(in the rows, 128 means zero)
Named moves, each a turn or a mirror, and the order they were made in; the first pair answered:
Z351 (before => after):
[122  88 114 123  64 160 117 155 131 124 186 134 159  83 128  72 103 128
 147 139 153 118 126 169 159 157 158 153 212 187 109] => [103 138 140 109 129 124  89 117  32 154 202 164 174 119 142 130 117 153
 150 136 139 132 147 169 167 102 182 181 145 139  85]
[ 94 133 119 107 127 124 119 113 140 127 121 124 121 153 124 125 114 138
 134 101 127 135 116 116 108 144 119 121 128 122  96] => [ 97 135 119 108 123 125 122 116 143 126 123 123 118 148 123 122 113 135
 134 105 131 139 116 123 106 148 119 120 128 122  96]
[147 138  89 133 162 121  53 133 104 140  92  87 109 111 158 156 145 132
 124  70 151 166 129  98  97 141 143  96 110  93  95] => [157 116  82 146 136 138  66 150 146 126  85  73 102  98 154 134 139 121
 120  72 157 160 123  96  94 167 137  85 140 112 102]
[115 117 121 128 100 160 157 130 177 128 150 117 151 125  95  78 111 136
 132 107 125 138 103 161 117 170  85 123 167 150 152] => [ 95 166 143 110 169 124 130  96  80 156 164 149 166 162 111 138 123 161
 129 101 111 150 122 164 123 115 112 149  99 106 133]
Z537 (before => after):
[135 121 124 137 141 115 147 121 119 150 150 163 156 145 127 130  84 150
 149 136 132 146 135 142 128 131 167 157 109 147  84] => [114 144 135 134 152 133 140 112  99 166 166 152 161 145 116 152 110 164
 136 111 118 140 137 153 123 109 142 155 108 118 106]
[127 116 156 162 171 114 135 134  96 130 146 112 110 122 153 138 140 145
 130 135 120  75 144  95 131  89 152 138 126 133 143] => [103 118 141 145 142 141 170 133 157 141 147  98 118 135 122  89 124 160
 142 112 107  92 118 127 108 110 103 131 156 141 171]
[112  95 137 144 120  76 137 131 174 121 149 133 154  95 145 118 115  99
 153 161 198 190 127 145 142 141 178 137 124 210 151] => [ 86 141 171 139 148  91 105 108 107 155 186 118 156  78 141 185 177 120
 133 130 175 159 148 156 144  89 155 141 118 154 182]
[112 118 131 113 122 135 130 120 139 132 159 163 133 102 110 104 136 135
 146 124 129 134 120 144 127 126 128 148 115 123 131] => [125 109 131 118 130 122 124 124 130 126 155 167 131  98 121 113 134 130
 142 137 139 137 131 130 132 129 148 153 104 128 123]
Z214 (before => after):
[159 128 145  86 156 109 106 161 171 114  94 163 127 179 132 107  71 112
 140 133 122 165  92 132 136 135 131 122  58 117  91] => [148 138 147  83 145 127 107 167 192 122  80 134 111 177 118 103  85 114
 126 117 116 156  89 133 121 133 106 105  72 105 109]
[ 99 129 111 112 126 102 150 106 147 134 115 137 144 174 112  88  88 139
 151 123 126 147 115 148 118 136 114 134 125 121 108] => [101 142 122 118 122 120 131 120 166 139  98  95 119 166 103 108 124 136
 116 108 115 120 117 140 108 120  84 104 142 102 128]
[118 142 116 146 112 140 141  89 145 115 134 100 115 166 107 169 102 136
 104 137 113 124 102  90  97 149  97 127  67 113 119] => [125 142 120 146 117 137 128  90 130 112 132 101 113 157 117 186 107 131
 104 142 120 117 114  80  99 143 111 128  63 112 113]
[153 146 148 134 133 112 142 110 136 114 101 105  94 131 118 127 168 151
  82  76 101 117 111 122 117 139  90 119 134 113 153] => [171 138 155 145 146  93 128 114  94 106 108 120  94 116 139 156 176 138
  83  98 110 109 123 105 137 131 127 129 126 120 136]
Pairs:
(2 to 3 moves a pair)
[163 119 130 152 102 141 123 149 115  81  95 130 112 143 129 120 125 124
 150 100 153 122 162 106 122 122 144 142 123 153 112] => [131 145 141 136 124 149 121 127  82 108 113 139 128 164 119 131 137 148
 156  75 134 132 165 130 117 102 125 160 111 124 126] : Z351, Z214, Z537
[118 139 118 139 142 188 106 131 133 174  95  64 114 119 106 147 156 135
 104 121 123 120 127 129 108 121  61  80 165 138 167] => [125 119 101 136 123 181 121 142 173 160  78  69 111 124 105 105 125 125
 116 128 131 131 119 129 106 147  64  78 175 159 153] : Z537, Z537, Z537
[120 114 114 168 137 156 137 111 180  95  95 119 103 166 106 122 156 128
 125  93 151 138 147 137 113 117  94 102 122  99 149] => [142  97 115 176 159 115 127 104 143  83  96 157 117 179 136 128 125 117
 144 127 166 158 158 120 133 116 147 128  88 120 108] : Z537, Z351, Z214
[104  72 100 169 100 112 100  79 129 138 159 176 132  77 136 128 157  86
 104  97  96 148 145 142 175 125 128 156 160 124 161] => [100  69  95 164 101 101 111  74 133 142 159 186 138  95 136 111 133  90
 118 103  97 163 138 147 177 126 131 167 152 131 152] : Z351, Z214, Z537
[132 139 124 134  97 133 113 138 184 116  69  91  90 139 127 114 119 103
 112 135 124 132 144 100 110 155 106  86 147 106 126] => [122 172 138 126 130 118  97 123 145 131  71  95  84 158 129 140 126 114
 103 130 116 131 150  95 112 123 113  89 116  78 121] : Z351, Z537, Z214
[111 165 119 126  93 173 149  90  98 200 175 116 162 152 110 161 120 155
 154 105 117 170 108 163 153 104 113 118 143 108 178] => [134 153 123 150  73 190 131 114 123 186 157  77 133 122 113 179 151 135
 122 108 124 137 120 139 150 104 105  86 171 106 191] : Z351, Z214
[113 150 131 124 142 147 119 124  94 135 160 118 133 131 125 146 146 149
 129 104 120 112 139 132 128 119 118 128 124 108 135] => [124 128 114 122 139 126 135 124 102 122 158 146 140 142 135 113 100 139
 157 130 134 141 133 130 141 142 153 145 113 137 101] : Z537, Z537, Z214
[145 120 131 121 142 108 118 147 117  93  78 114 102 131 142 131 130 115
 115 116 122 118 149  93 142 117 127 106  92 134 121] => [131 113 115 105 128 118 151 144 150  96  85 131 125 146 127  84 100 127
 140 110 115 142 126 124 137 136 109 113 110 153 123] : Z214, Z537, Z537
[170 157 135 161 138  86 120 143 136 128  85 108  92 188 134 159  86 130
  83 148 134 136 181  56 131 111 156 127  91 150 104] => [136 153 111 133 116 111 172 134 190 143  98 123 120 215 103  85  52 154
 115 124 123 172 142 108 116 140 111 140 110 163 122] : Z214, Z537, Z537
[ 89 194 126  82 178 105 126  80 128 178 123 134 141 217 108 122  94 162
 127  79 108 178 128 167  81  95  83 123  78  79 131] => [193 125 137 165 142 104  67 146 108 116 105  80  84  99 161 207 160  80
  73 139 151  85 181  70 117 107 160  81 125 117 118] : Z351, Z214, Z214
[113 117 125 128 107 125 133 144 132 102 149 161 124 122 117 119  93 106
 124 135 120 136 104 134 153 165 128 126 167 152 121] => [ 92 140 122 120 109 136 139 136 130 117 154 157 128 133 105 117  97 123
 125 118 109 143  98 151 147 153 106 129 162 137 132] : Z351, Z537, Z351
[140 108 137 153 127 108 131 140 114 134 169 122 162  89 160 177 138 131
 106 150 126  91 144  96 153 128 184  92 136 163 147] => [136  90 111 139  99 119 164 154 181 133 154 120 169 104 140 114 101 133
 119 142 124 116 114 117 141 162 161  88 146 186 150] : Z537, Z537, Z214
[123 106  97 117 149 138 158 131 134 124 130 162 148 148  92  95 108 137
 147 116 148 141 106 152 132 149 105 154 139 135 122] => [151  75 100 138 136 139 144 148 129  99 124 152 135 114 111 114 123 111
 138 144 161 122 119 119 147 157 135 141 153 155 113] : Z537, Z351
[114 156 135 120 141 138 133 113 127 147 104 122 112 153 105 134 140 136
 115 113 106 124 124 131 117 109  99 115 112 111 128] => [139 135 120 128 130 124 131 128 152 124  80 125 102 154 116 109 113 116
 113 132 121 129 119 111 120 130 117 109 110 139 109] : Z537, Z214
[136  97 140 161 131 127 142 117 195 120 115 146 165 127 183  99 109 112
 167 127 121  82 104 147 153 157  84 141 156 150 134] => [130 117 150 152 170  93 130  94 140 134 117 175 175 158 195 123  99 122
 171 131 125 100 119 146 163 134 107 157 110 133 109] : Z351, Z537, Z537
[ 85 130 106 132 183  92 157  89  76 153  89  77 127 150 154 110 127 158
 103 127 140 176 146  76 140 151 109 104  58  57 153] => [124  87 100 155 162  80 157 103  69 126 105  95 133 117 178 107 110 132
 121 166 165 177 149  63 165 184 157 117  71 103 128] : Z351, Z537, Z214
[109 147 125 106 146 159 122  97  87 144 147 135 152 146 125 133 121 160
 116  99 133 127 123 162 136  95 134 154  99 115 128] => [113 138 112 102 137 146 134  95 110 133 136 148 154 160 128 100  90 161
 129 111 142 147 113 162 138 116 136 155  92 135 111] : Z537, Z537, Z214
[140 112 124 122 127 118 137 144 151 125  80 123 115 155 116  97  78 133
 145 122 140 163 108 133 119 137 132 129 112 148 113] => [133 134 143 122 160 107 117 122  82 136 109 143 132 151 129 140 100 143
 148 122 135 161 122 135 132 108 149 149  86 130 114] : Z537, Z214
[129 193 112  85 117 129 137 135 153 182  79 107 128 124 116 135 132 158
 107  93  93 120 127 138  83  90  80 146 101  80 164] => [169 155  95  98 128  72 135 143 138 152  55 145 130 143 154 122  77 136
 123 148 126 146 134 100 102 112 152 160  57 117 101] : Z537, Z351
[170 108 138 134  92 135 156 138  83  88 156 158 130 121  92 110 121 139
 175 137  76 139 150 105 162 160 163 161 155 138  78] => [143 146 149 115 117 133 157 118  73 114 160 160 141 155  77 112 116 166
 178 114  61 154 147 121 150 139 145 170 130 112  85] : Z214, Z351
[143 112 113  98 130 160 115 124 113 110 129 125 126 174 107 133 172 136
 134  89 106 124 138 136 146 126 109 125 150  79 120] => [161  93 110 108 114 165 113 135 127  98 128 121 122 149 108 127 170 121
 133  98 111 119 141 124 150 140 112 118 172  94 120] : Z214, Z351
[115 153 124 118 131 154 109 138 150 141  81 116  88 153 132 172 142 134
  96 129 119 104 148  72 103 135 152 101 130  72 118] => [113 154 127 117 151 130 106 126 119 142  87 137  98 172 144 176 124 144
 111 140 124 123 148  72 112 129 176 118 103  71 102] : Z537, Z351, Z214
[159 125 120 162 132 192 105 130 141 175 135 125 110 117  70 154 126 127
  83 101 159 119  82 128  94 156 121 121 117 157 203] => [163 113 109 152 129 172 118 130 159 165 119 147 117 140  75 118  77 125
 100 119 169 151  68 128  95 174 137 132 102 175 179] : Z351, Z537
[ 98 117 149 135 133 172 127 117  99 151 146 132 113 123 103 152 166 133
 118 116 118 124 131 120 137  89  95  93 163 118 136] => [ 99  87 126 127 109 171 156 122 145 134 137 147 122 130  98  99 126 127
 142 126 124 149 110 133 140 127  96 100 176 157 128] : Z214, Z537
[101 151 180 105 156 165 109  89  96 167 146  50 112  98 107 188 178 153
 104  89 124 131 134 158 108  88  58 128 156  93 152] => [150  53 143 134  96 169 158 120 149 116 159  78 135  51 127 118 123 119
 149 141 161 149 120 156 140 174 108 142 214 193 124] : Z214, Z214, Z351
[123 117 111 188 102 114 122 155 121 108  76 121 148 114 175 137  88 126
 146 152 163 121 184 107 137 167 150  66 102 138 124] => [ 68 167 132 160 117 143 128 127 108 153  96 105 158 128 140 153 121 164
 141  99 130 121 174 148 118 135  86  61 113  89 172] : Z351, Z537
[120 154 157 115 121 165 115 135 149 135 114  79 114 116 102 149 173 134
  79  86 109  97 121 136 106 108  64  96 150  86 164] => [157 113 158 133 150 108 115 119  48 117 158 162 159 104 161 168 132 120
 132 150 144 124 145 122 163 119 182 161 105 133  91] : Z214, Z214
[130 109 162 176  68 137 135 144  59  88 213 144 139  61 137 153 153 173
 108 160 118  52 117 121 191 161 144 149 169 153 153] => [111 113 155 163  72 145 162 130  59  98 229 165 163  78 129 121 133 191
 129 154 112  74 104 150 196 169 135 164 170 156 148] : Z214, Z537
[143 133 140 146 142 121 116 123 113 133 136 130 121 125 138 155 137 123
 120 131 125 107 138 115 132 111 144 115 118 122 127] => [125 147 139 132 147 129 123 116 117 145 142 128 126 137 126 148 141 135
 118 112 117 113 127 133 118 108 123 116 116 114 138] : Z537, Z351, Z214
